128 stands for zero in the data rows.
Here are some points:
[127 153 134 138 136 145  84 108 113 162 133 139 156  89 119 132 145 129
 152 107 110  99 122 118]
[143 133 181 140 183  90 183 157 119 128 132 131 141 174 160 155  76 165
 140 150 145 129 111 131]
[146 114 116 129 144 103 137 135 160 117 118 122 114 152 150 104 115 137
  95 143 145 123 164 143]
[182 134  91  21  80 138  98 184 189 133 112 139 124 204 129  93 145  59
  38 211  77 146 106 106]
[104 135  97 229 141 158 111  58  56 107 116 115 142  24 122 147 173 141
 182  52 137  82 146 123]
[158 111 161  85 165  81 164 158 173 131 147 117 145 191 149 139  93 158
 104 169 146 139 104 134]
[137 120 153 147 126 102 147 187 135 116 133  98  96 175 173 140 112 119
 128 153 131 150 151 159]
[109 134 133 202 170 132 116 186 105 100  91 104 129 107 133 150 110 155
 139 115 215 154 167 128]
[136 136 132  85 106 100 140 146 142 155 156 153 127 176 130 153 115 138
 120 152  91 121  99 138]
[ 86 127 130 127 142 116 124 137 119 121  99 110 136 118 100 123 103 141
 144 111 180 107 151 115]
[148 104  83 158  80 165 102 147 143  84 115 119 119  97 128 109 176  67
  82 143 145 144 181 123]
[128 124 164 159 175  85 185 156 124 105 124 118 130 161 168 168  94 212
 142 121 207 127 101 102]
[105 143  92 131 123 192  81  68  71 114 158 147 136  81 103  84 183 138
 147  76  88 111 124 126]
[114 148 144 118 140 119 135  68 113 128 162 143 154  98 103 142 123 156
 160 101 112 126 106 112]
[ 72 126  98 197 157 170 125  36  51 129 131 114 161  48  57 151 153 146
 205  64 139 100 188 122]
[165 107 100  78  97 107 145 175 192 166 135 127 107 207 154 127  83  67
  62 175  99 147 135 110]
[153  97 144 165 156 103 162 180 177 103 105 127 129 169 151 142 105 116
  94 154 151 138 143 129]
[159 117 145  95 139 117 155 156 149 155 156 154 122 176 162 142  84 150
 122 143 136 114  78 131]
[141 133 127 114 111 137 140 180 173 143 100 153 134 149 156 143 119 115
  98 147 129 136 154 112]
[139 135 129 108 120  99 111 137 159 138 138 150 127 152 116 111 142 103
 124 129 109 139 133 109]
16 more points follow, each with its number after it:
[121 124 103 142  95 177  79  64  96 140 162 141 133  34  92 118 155 126
 149  61 105 108 155 137] 0
[162 105 129  83 108 120 124 123 126 139 139 134 135 141 124 124 107  95
 119 163  97 139 107 120] 1
[160 129 103 185  96 161 107 137 146 111  76 126  64  71 101 140 183 102
 112 131 183 144 204 131] 2
[198 137 160  64  96  96 149 179 180 168 120 153 122 228 171 144  86 111
  59 205 106 152  93 129] 3
[123 124 146 106 127 126 126 131  92 126 154 132 139 111 114 118 127 129
 114 125 115 113  99 118] 4
[156 111 154  73 131 100 171 151 200 150 107 151 148 230 179 137 108 132
  73 222 110 149  94 146] 5
[114 117 211 156 176  63 178 176 149 106 120 105 107 142 175 149  75 202
 121 170 176 149  98 132] 6
[155 115 166 106 125 129 132 158 159 161 136 133 118 183 164 121 102 111
  82 170 117 148 105 150] 7
[ 60 144 139 181 166 155 102  35  61  87 137 107 153  24  56 130 152 151
 213  38 133 132 157 126] 8
[139 159 230 104 167  66 226 160 141 134 122 130 144 175 172 132  58 189
 135 151 138 132  88 178] 9
[204 115  74 134  84 119  71 188 166 131  86 134  76 166 113 115 171  93
  90 145 127 154 159 146] 10
[137 140 144 149 133 134 125 120 134 133 133 143 112 118 134 110 134 110
  88 134 143 158 136 120] 11
[ 93  94  78 196 116 203  66  98 102  80  90 118  97  64  93  88 183  76
 125 110 134  96 213  96] 12
[118 124  88 147 127 151  93 162 142 106  91 113 100 110 133 124 147 102
  97 144 154 161 154 123] 13
[131 110 102 151  94 133  99 136 145  97 122 133 135 101 122 108 148  80
 115 117 129 122 133  89] 14
[133  97 110 151  96 156  81 153 176 100 112 139 139 102 109 125 147  89
  96 147 144 146 166 119] 15
Which of these numbered points is nearest to each point below by angle, seen from the average point of the first points? Its number follows each.
[148 110  91 112  82 155 110 174 151 119 119 135 121 126 124 105 173  97
 113 161 117 180 179 107] > 15
[133 153 125 113 100 149  95  75  99 144 150 140 154  81  92 112 152 121
 158 120  85  99 122 127] > 0
[116 129 170 145 168  95 180 195 157 116 137 103 125 156 184 108  60 167
 112 155 207 157 134 144] > 6
[ 86 157 121 187 159 154 138  92  79 107 131 120 141  49  80 118 112 161
 182  83 139 100 141 134] > 8
[135 140 107 131 107 141 104 154 144 108 111 114 105 118 128 110 136 105
 103 148 128 153 157 126] > 13
[144 144 124  95 123 117 118 162 170 126 125 114 106 206 126 131 100 136
  92 138 122 129  92 136] > 3
[117 136  92 105 113 136 112 139 123 133 110 126 143 134 113 118 152 124
 131 130 115 117 167 102] > 12
[143 123  87 111  95 159  89 138 129 121 113 139 108 104 127 129 176  93
 115 141  96 142 161 131] > 15
[134 110 131  88 132 146 156 135 151 146 111 123 139 175 137 128 105 147
 125 182 125 119  94 132] > 5
[165 125 141  98 109 131 149 187 184 139 103 108 103 159 146 139 123 137
  95 170 125 178 135 121] > 3
[149 125 122 149 133 125 140 156 131  99 103 108 106 124 139 154 125 136
 132 122 170 136 138 140] > 2
[115 154 113 143 138 107 141 147 125 131  99  95 110 122 150 156 139 103
 105 164 174 144 166 149] > 13
[132 151 141  79 135 143 122  69  86 118 166 183 173 142 113  99  97 129
 125 101 115  97  94 114] > 4
[119 115  91  24  51 150  99 106 136 197 180 164 181 179 143  67 127  68
 116 166   0 104  74 136] > 1
[166 137 123 100 135  96 165 136 166 142 140 112 161 182 156  94 113 108
  78 194 119 129  93 138] > 5
[138 127 146 151 154 120 147 157 116 115  93  86 133 120 137 149 118 166
 137 126 170 127 150 134] > 6
[142 126 196 100 162  72 171 142 129 151 165 148 140 159 128 139  66 190
 158 132 121 100  95 147] > 9
[ 69 122  71 142  83 168  83  16  73 129 188 143 136  62  80 124 166 119
 160  60  70  98 130 103] > 0
[104 140 139 163 164 144 103  75  87 120 129 133 140  91  87 129 136 134
 155  86 111 109 154 134] > 8
[133 123  82 108  98 154  93 170 145 102  97 120 130 120 127 114 184 111
  81 154 130 128 200 140] > 13
[148 107 105 110  85 125 176 177 176 131  83 144  97 163 152 142 126  93
  69 161 121 153 155 122] > 3
[148 134 111  67 145  66 206 187 190 153 132 163 103 223 185 164  66 165
  66 178 145 178  77 130] > 5
[146 130  62 156 102 154 108 165 127  90 104 104  92  85  90 112 169  98
 123 108 159 159 196 114] > 2
[109 137  73 151 122 185  80  61 109 146 156 124 141  66 105 104 154  93
 128  68 100 106 166  93] > 0
[127 126 110 178 111 161 100 141 118 133  97 138 118  98 106 121 154 107
 119 113 145 111 158 116] > 12
[152 143 105 152  86 151  98 188 167 106  56 121 112 127 121 116 158  64
 100 141 131 159 194 141] > 13
[151 130 156 105 125  99 131  73 117 107 145 133 147 139 110 138 128 136
 158 129 123 103  83 135] > 4
